In the rows, zero is written as 128.
Each path is a new rotation, seen through one point. The rows after it are directions, each followed by how far the rotation turns it, in degrees a step (0 if it stays put).
Each turn is a multiple of 5 degrees from 10 to 175, or 0.
Each row of a path follows its step; steps can be skipped.
Path 1:
step 0: [129 123 129 116 132 139 126 136 148 119 130 124 138 133 126 131 114 130
 128 130 125 122 123 137 126 131 137 118 128 147 123 132 132 132 125 139
 131 130 125 123 143 134 132 135 134 140 116 128 136 126 134 120 133 124]
step 1: [124 128 126 130 129 138 123 117 132 134 121 137 135 135 136 135 117 115
 126 133 127 122 124 122 127 125 137 124 126 134 128 139 133 131 127 127
 132 133 119 121 126 138 141 142 123 136 120 124 134 124 118 100 126 129]
step 3: [142 114 134 132 123 133 132 145 115 127 123 115 144 134 124 132 130 119
 128 127 127 136 121 123 120 130 138 125 131 140 127 130 129 124 132 135
 121 133 125 132 121 136 140 128 126 135 118 125 126 137 130 117 114 130]
step 5: [123 125 130 131 110 138 128 132 137 129 125 113 129 140 131 142 122 128
 126 128 122 124 130 134 131 130 145 121 124 138 130 134 130 133 125 134
 130 133 129 122 143 146 120 131 129 136 131 133 141 125 132 113 127 132]
step 6: [123 131 123 134 121 141 114 123 133 125 117 125 132 130 137 127 132 112
 117 129 129 133 129 138 120 124 137 133 130 142 128 138 130 136 123 132
 129 117 122 124 121 133 135 128 142 133 134 130 137 131 118 104 129 127]
step 8: [135 116 121 131 133 148 124 135 125 138 119 128 137 126 122 130 139 117
 129 128 113 128 132 118 127 134 139 124 119 141 131 127 130 123 125 143
 122 136 127 131 128 131 144 131 117 133 120 124 137 131 122 123 126 129]
step 12: [138 126 124 121 127 141 127 123 128 118 122 117 137 127 130 135 130 119
 139 132 131 120 135 127 143 134 145 126 123 130 135 134 136 131 118 135
 140 135 120 122 128 128 140 139 133 128 131 125 144 134 130 126 119 136]
[126 131 126 130 131 130 129 128 131 128 125 126 125 124 132 126 127 126
 132 131 126 129 125 129 128 125 129 126 127 125 128 131 131 125 124 125
 134 128 126 129 128 125 132 128 129 128 125 128 129 128 128 126 127 128]
65
[126 133 128 130 124 129 127 134 124 126 127 126 130 130 129 126 131 129
 131 128 129 128 125 128 131 126 127 128 129 127 124 126 131 129 130 128
 128 132 130 127 129 127 124 127 130 129 129 126 131 123 126 129 127 125]
60
[124 129 130 128 132 129 131 127 127 133 131 127 130 129 131 129 131 129
 127 130 127 124 126 128 131 128 129 125 130 128 130 127 124 132 127 129
 125 127 126 127 133 125 129 127 127 129 126 127 132 125 130 127 129 130]
85
[124 124 125 126 131 125 130 132 131 129 127 126 128 127 124 126 129 128
 125 128 127 127 128 128 129 127 129 125 127 126 127 130 131 129 127 127
 124 131 124 130 127 132 122 125 128 125 126 131 127 129 127 128 127 127]
70
Path 2:
step 5: [131 134 114 120 140 136 125 131 137 125 132 132 107 130 132 141 121 115
 135 142 115 128 138 131 132 126 113 126 116 130 124 127 122 118 119 140
 140 137 127 121 132 134 132 131 139 130 127 135 142 124 133 132 130 134]
step 12: [128 120 125 120 124 119 126 142 146 131 115 130 120 130 132 126 128 136
 125 106 123 117 127 123 124 131 129 139 115 124 136 118 121 130 135 134
 135 119 131 128 115 131 137 135 124 127 121 126 129 135 111 124 145 133]
step 14: [130 129 123 128 115 130 124 132 125 134 122 122 138 128 114 124 128 118
 131 122 106 135 112 124 141 146 126 130 131 128 134 130 139 135 139 117
 121 127 125 135 121 140 122 132 128 137 130 135 141 125 134 117 142 129]
step 16: [128 138 126 142 129 126 120 120 127 122 121 121 133 119 120 134 126 115
 130 143 121 146 131 124 130 131 133 143 127 122 111 120 124 128 118 133
 132 120 119 135 146 128 127 143 141 115 136 134 131 135 127 128 129 129]
step 21: [124 131 127 140 131 129 133 119 122 129 133 128 132 139 129 132 141 117
 115 126 130 121 130 135 138 121 135 125 131 124 108 143 133 139 119 118
 139 126 126 125 118 136 136 143 132 136 129 141 112 139 125 138 132 128]
step 25: [133 135 124 111 126 111 143 132 127 127 122 130 124 117 109 118 131 129
 139 131 127 121 132 125 124 139 125 117 124 141 137 118 135 128 127 139
 131 135 126 131 121 141 129 130 123 130 126 123 135 137 115 120 142 138]
step 27: [122 148 123 123 116 115 130 130 136 140 121 130 126 123 117 123 131 122
 130 132 127 134 127 131 143 128 144 136 136 131 120 130 131 137 130 120
 130 126 126 136 129 144 123 123 136 138 127 142 142 124 128 130 109 117]
[130 131 126 127 126 126 127 125 133 131 130 128 129 129 129 127 128 132
 126 130 128 125 126 127 130 125 124 126 132 129 129 128 129 131 127 126
 127 129 134 130 127 130 128 131 132 129 126 129 129 124 127 127 133 126]
55
[130 129 127 129 133 124 128 130 130 127 128 126 132 127 127 130 127 126
 130 130 133 125 127 129 126 128 133 128 128 126 128 124 128 131 128 129
 130 126 128 130 128 125 128 133 124 125 128 127 127 129 126 132 133 127]
85
[128 126 130 127 126 131 126 128 125 130 130 130 126 131 128 127 127 130
 125 124 128 124 130 127 125 129 127 128 130 121 125 127 132 130 128 126
 130 124 132 126 124 128 129 126 126 126 132 129 127 129 126 129 130 129]
35
[125 131 127 129 129 128 127 131 128 127 131 129 124 129 127 129 134 129
 127 131 124 130 126 128 130 128 132 128 127 129 129 127 131 128 129 130
 126 128 130 128 132 127 132 127 129 127 134 130 126 128 128 130 130 124]
135
[125 129 127 127 130 125 126 128 128 129 126 128 129 133 130 132 128 127
 131 129 125 127 126 129 128 127 129 127 125 126 125 128 131 126 127 124
 123 126 128 127 126 128 131 127 128 131 127 122 131 126 131 130 128 131]
120
[128 126 127 129 131 132 126 129 132 130 130 125 128 126 126 126 126 127
 129 129 126 129 126 130 127 124 128 127 129 125 127 127 132 129 131 133
 126 131 127 128 124 127 126 125 125 128 126 132 132 126 132 130 126 128]
80
Path 3:
step 1: [127 129 128 133 132 127 129 142 110 135 120 116 128 129 123 122 121 123
 134 152 122 125 133 132 123 133 124 124 131 120 125 120 123 141 132 115
 126 121 124 120 124 147 124 135 115 141 126 141 140 123 136 134 125 124]
step 3: [134 148 127 125 129 136 138 129 119 130 137 122 126 122 138 112 120 113
 127 125 130 112 120 142 119 137 121 123 114 122 135 135 125 144 134 123
 129 130 130 125 127 138 130 127 128 145 119 122 135 138 126 130 126 135]
step 16: [119 130 132 136 133 138 137 139 135 129 117 112 132 114 127 116 120 135
 126 115 120 114 117 123 127 134 132 126 118 126 133 147 131 127 133 123
 123 114 117 135 132 141 135 134 130 128 122 121 128 137 122 129 140 120]
step 18: [121 127 118 131 143 122 125 146 136 134 117 129 132 123 120 130 118 136
 135 126 125 113 120 129 124 120 112 131 138 113 130 121 128 141 121 119
 113 121 122 131 137 136 138 130 129 134 120 128 139 122 141 128 124 121]
step 25: [128 138 117 129 127 109 119 125 135 105 143 135 116 122 130 118 131 136
 141 116 121 126 131 126 133 139 126 115 114 142 121 134 132 125 129 131
 121 123 133 129 131 130 123 128 123 136 131 129 133 125 117 128 136 125]
step 29: [125 131 127 122 131 118 124 128 128 126 129 109 126 105 132 118 124 129
 129 135 123 144 128 128 137 146 139 125 131 144 120 142 137 135 129 126
 124 120 116 138 126 135 118 139 132 140 132 131 125 128 129 130 132 123]
step 30: [128 120 132 128 139 123 120 126 120 124 125 130 120 134 137 124 118 125
 130 124 114 118 121 133 145 126 120 124 118 127 126 132 128 124 117 113
 118 114 113 127 129 138 135 125 127 139 115 124 144 120 125 122 114 119]
[129 130 125 129 125 132 125 127 130 130 129 128 126 133 130 125 130 134
 131 128 131 128 129 129 125 128 128 125 126 127 127 126 127 129 127 128
 127 127 126 125 126 128 126 130 123 126 125 128 130 128 126 133 128 132]
60
[129 126 128 130 132 133 128 125 127 129 128 133 128 131 127 127 128 130
 127 127 125 125 126 126 129 130 130 125 128 129 128 130 129 124 130 122
 126 130 128 127 126 125 131 126 130 132 128 130 125 130 124 129 130 128]
130
[133 127 126 125 128 126 130 127 124 126 131 129 127 125 128 127 131 129
 124 128 131 130 125 125 130 128 127 130 129 130 129 128 128 126 132 128
 127 128 131 130 130 125 126 131 123 131 128 127 128 124 129 134 129 128]
175
[126 126 129 128 125 126 125 129 128 126 126 128 131 132 130 129 129 132
 127 122 128 125 129 128 130 126 127 128 127 128 135 128 126 125 128 129
 129 125 128 130 132 130 130 132 126 131 127 127 127 127 124 124 127 128]
155
[129 130 130 131 126 124 130 127 129 128 130 132 128 124 126 124 126 130
 125 125 128 125 132 127 125 129 125 126 125 125 128 131 129 131 126 127
 132 128 128 129 132 126 127 128 130 127 129 131 128 130 129 129 131 130]
115
